Each named move below is a turn or a mirror, shown by a few rows before and after it. Which moves, in which order, take the first row of each later pair to the second? The first pair is answered.
W:
[ 0.22 -0.84 -1.24 -0.28  0.87  0.09 -0.54  0.58 -0.39  0.03 -1.29 -0.62
  0.48 -1.48  1.49 -0.44 -1.17] => [ 0.54 -0.77 -1.20 -0.26  0.97  0.03 -0.63  0.40 -0.60 -0.12 -0.93 -0.64
  0.41 -1.51  1.63 -0.12 -1.17]
[ 1.49  2.52  0.50 -0.77  0.77 -2.42  1.64 -0.80  0.16  1.11 -1.18 -0.51
 -0.22 -0.19  0.69  1.26  1.45] => [ 1.14  2.57  0.46 -0.67  0.60 -2.56  1.80 -0.59  0.04  0.99 -1.33 -0.46
 -0.25 -0.37  0.76  1.01  1.53]
[-0.39  0.13 -1.09 -0.51  0.44  0.40 -0.60  0.14  0.15  0.07 -0.20  0.08
 -0.12  0.73 -1.25  0.37  0.81] => [-0.56  0.21 -1.23 -0.55  0.08  0.27 -0.59  0.21  0.12  0.18 -0.24 -0.03
 -0.08  0.71 -1.26  0.43  0.99]
[ 3.18 -2.06 -2.80 -2.08  1.44  0.30 -2.03  0.14 -1.34  1.57 -0.39  1.40
 -0.17 -1.32  0.35  0.52 -0.17] => [-0.73 -1.60 -2.14 -1.75 -0.34 -0.26 -0.75  2.11 -1.40  1.10 -3.65  0.78
 -0.15 -1.88  0.53 -2.06  1.12]
Y:
[-1.09  0.40  0.71 -0.15 -0.18  0.02  1.04  0.86 -0.42  0.40 -0.19 -0.49
 -0.63  0.86 -0.48 -0.14  0.06] => [-0.43 -0.01 -0.16 -1.04  0.10 -0.06  0.64  0.88 -0.41  0.20 -1.20 -0.73
 -0.31 -0.14  0.38  0.45  0.22]
[-1.76 -2.66 -1.59 -0.45 -1.17  1.67 -0.34  1.77 -1.42  1.03 -0.40  1.35
  0.82  1.11 -1.04 -1.51 -1.70] => [-3.60  0.48  1.31  1.03 -1.95  0.19  1.32  1.37 -0.42  0.47 -1.41 -0.04
 -0.13  1.15 -0.71 -2.38 -0.29]
[ 0.36  2.29  0.51  0.13  0.92 -1.38 -0.09 -1.86  0.83 -0.74  0.04 -0.24
 -0.38 -0.37 -0.12  0.38  1.35] => [ 1.55  0.32 -1.40 -1.09  1.42 -0.53 -1.25 -1.35  0.27 -0.42  0.33  0.47
  0.41 -0.69 -0.48  1.20  0.51]
[-2.40  0.00  3.48  0.47 -3.75  0.66  1.64 -0.50 -0.09  0.16 -2.73  0.69
 -2.89  2.44 -1.16 -2.13  1.68] => [-0.04 -2.04 -0.11 -2.85 -2.01  0.52  0.03 -0.60 -0.63 -0.32 -6.12 -0.18
 -1.95 -0.86  1.46 -0.33  2.17]
G:
[ 1.03 -0.03 -0.59 -0.16  0.46  0.45 -0.09 -0.21  0.25  0.01  0.22 -0.38
 -0.11 -0.26  0.20  1.02  0.23] => [ 0.60  0.57 -0.18  0.03  0.24  0.10  0.42 -0.20  0.49 -0.24 -0.58 -0.60
 -0.41 -0.47  0.54  0.86  0.83]
[ 0.46 -1.80 -0.63 -0.52 -0.78 -0.21 -0.81 -0.75 -1.40 -0.28 -1.18  0.73
  0.28 -1.38  0.90  0.02 -1.45] => [-0.33 -0.90 -0.09 -0.14 -1.25 -0.88 -0.11 -0.61 -1.04 -0.53 -2.09  0.41
  0.04 -1.60  1.14 -0.58 -0.73]
[ 1.22 -2.68 -2.54 -2.17  1.12  1.11 -0.83  0.04 -1.47 -0.51 -0.35  1.06
  1.83 -1.44  0.48  1.02 -0.74] => [-0.06 -0.81 -1.44 -2.27  0.76 -0.19  0.14  0.15 -0.81 -1.31 -3.27 -0.34
  1.21 -2.76  1.68  0.53  0.94]
Now pairs of rows:
Each pair is 2 to 4 moves apart.
[ 1.78 -2.01 -1.89 -1.42  1.33  0.10 -1.70 -0.46  2.87  0.30 -0.88 -0.39
 -1.34 -2.36 -1.17 -0.20  0.71] => [ 0.81 -1.26 -1.37 -1.35  1.00 -0.60 -1.13 -0.12  3.32 -0.01 -2.23 -0.93
 -1.49 -2.74 -0.69 -0.77  1.22] => Y then Y then Y then W
[-0.30  2.35  2.89  0.81  1.30 -1.59 -0.18  0.61 -0.35 -1.31  4.52 -0.92
 -0.59  3.01  1.10 -0.68  0.47] => [ 2.89  0.48 -0.32 -1.99  3.09 -1.52 -2.15  0.11 -0.65 -1.59  2.83 -1.33
  0.12  0.54  3.09  1.64  0.49] => G then Y then Y
[ 2.23 -0.92 -1.64  2.13  1.32  1.62 -1.84 -0.69 -0.34 -0.25  1.56 -0.42
 -1.65  0.10 -0.17  1.95  1.69] => [-1.73 -0.29 -1.01  2.37 -0.51  0.70 -0.44  1.19 -0.27 -0.79 -2.35 -1.18
 -1.71 -0.72  0.49 -0.55  3.08] => Y then Y then Y then W
[-0.19 -0.52  1.86  1.58 -2.23 -0.50  1.59  1.35  0.18 -0.61  0.54  0.11
  0.21  0.61 -1.49  0.23 -0.19] => [ 0.07 -0.96  1.55  1.55 -1.96 -0.35  1.23  1.47 -0.18 -0.36  0.92  0.21
  0.36  0.66 -1.50  0.51 -0.54] => Y then Y then Y
[-3.37 -0.59 -0.33  0.22 -2.62  0.69  0.19  1.10  0.40 -0.86 -2.95 -1.19
  0.01 -0.46 -0.09 -3.11  0.94] => [ 2.10  1.81  0.30 -0.57  0.69 -0.55 -0.09 -2.82  1.62 -1.76 -0.78 -2.73
 -1.14 -1.56  1.99  1.23  1.71] => W then Y then Y
[-1.52 -2.82 -2.32 -0.85  0.04  0.41 -1.05  2.02  0.71 -0.70 -3.44  0.07
  0.20 -0.75  0.94 -1.02  0.41] => [-1.97 -2.09 -1.86 -0.79  0.17 -0.06 -0.73  1.87  1.03 -0.86 -4.12 -0.30
  0.01 -0.88  1.25 -1.22  0.63] => Y then Y then Y
[ 0.28 -0.97 -0.36 -0.59  0.71  0.50 -1.55  0.34 -0.45 -1.04 -0.58 -1.65
  1.65 -1.03  2.77  2.19  0.35] => [-2.44 -1.66  0.28  0.76 -1.05  1.38 -1.10  1.92 -0.96 -0.42  0.37 -0.42
  2.00  0.81  0.68 -0.10 -0.46] => W then Y then W
[-1.56  0.02  1.92  0.90 -1.10  1.05  1.61  0.77  1.03  1.87  2.01  1.97
 -0.46  5.32 -0.68 -1.35 -2.06] => [-3.16  1.75  1.58 -0.67 -1.27 -1.02  2.55  1.20  1.74  0.35 -4.18 -0.50
 -0.89  2.21  2.35 -1.60  0.52] => Y then W then Y then W
[ 1.17 -1.24  1.79  0.25  0.49  1.79  1.17 -0.40  0.02  0.84  3.54  0.66
  0.72  2.31 -0.33 -1.53 -0.82] => [ 1.81 -2.01  1.08 -0.52  0.91  2.12  0.61 -0.19 -0.24  0.91  3.31  0.75
  0.96  1.94 -0.25 -1.35 -1.04] => Y then Y then Y
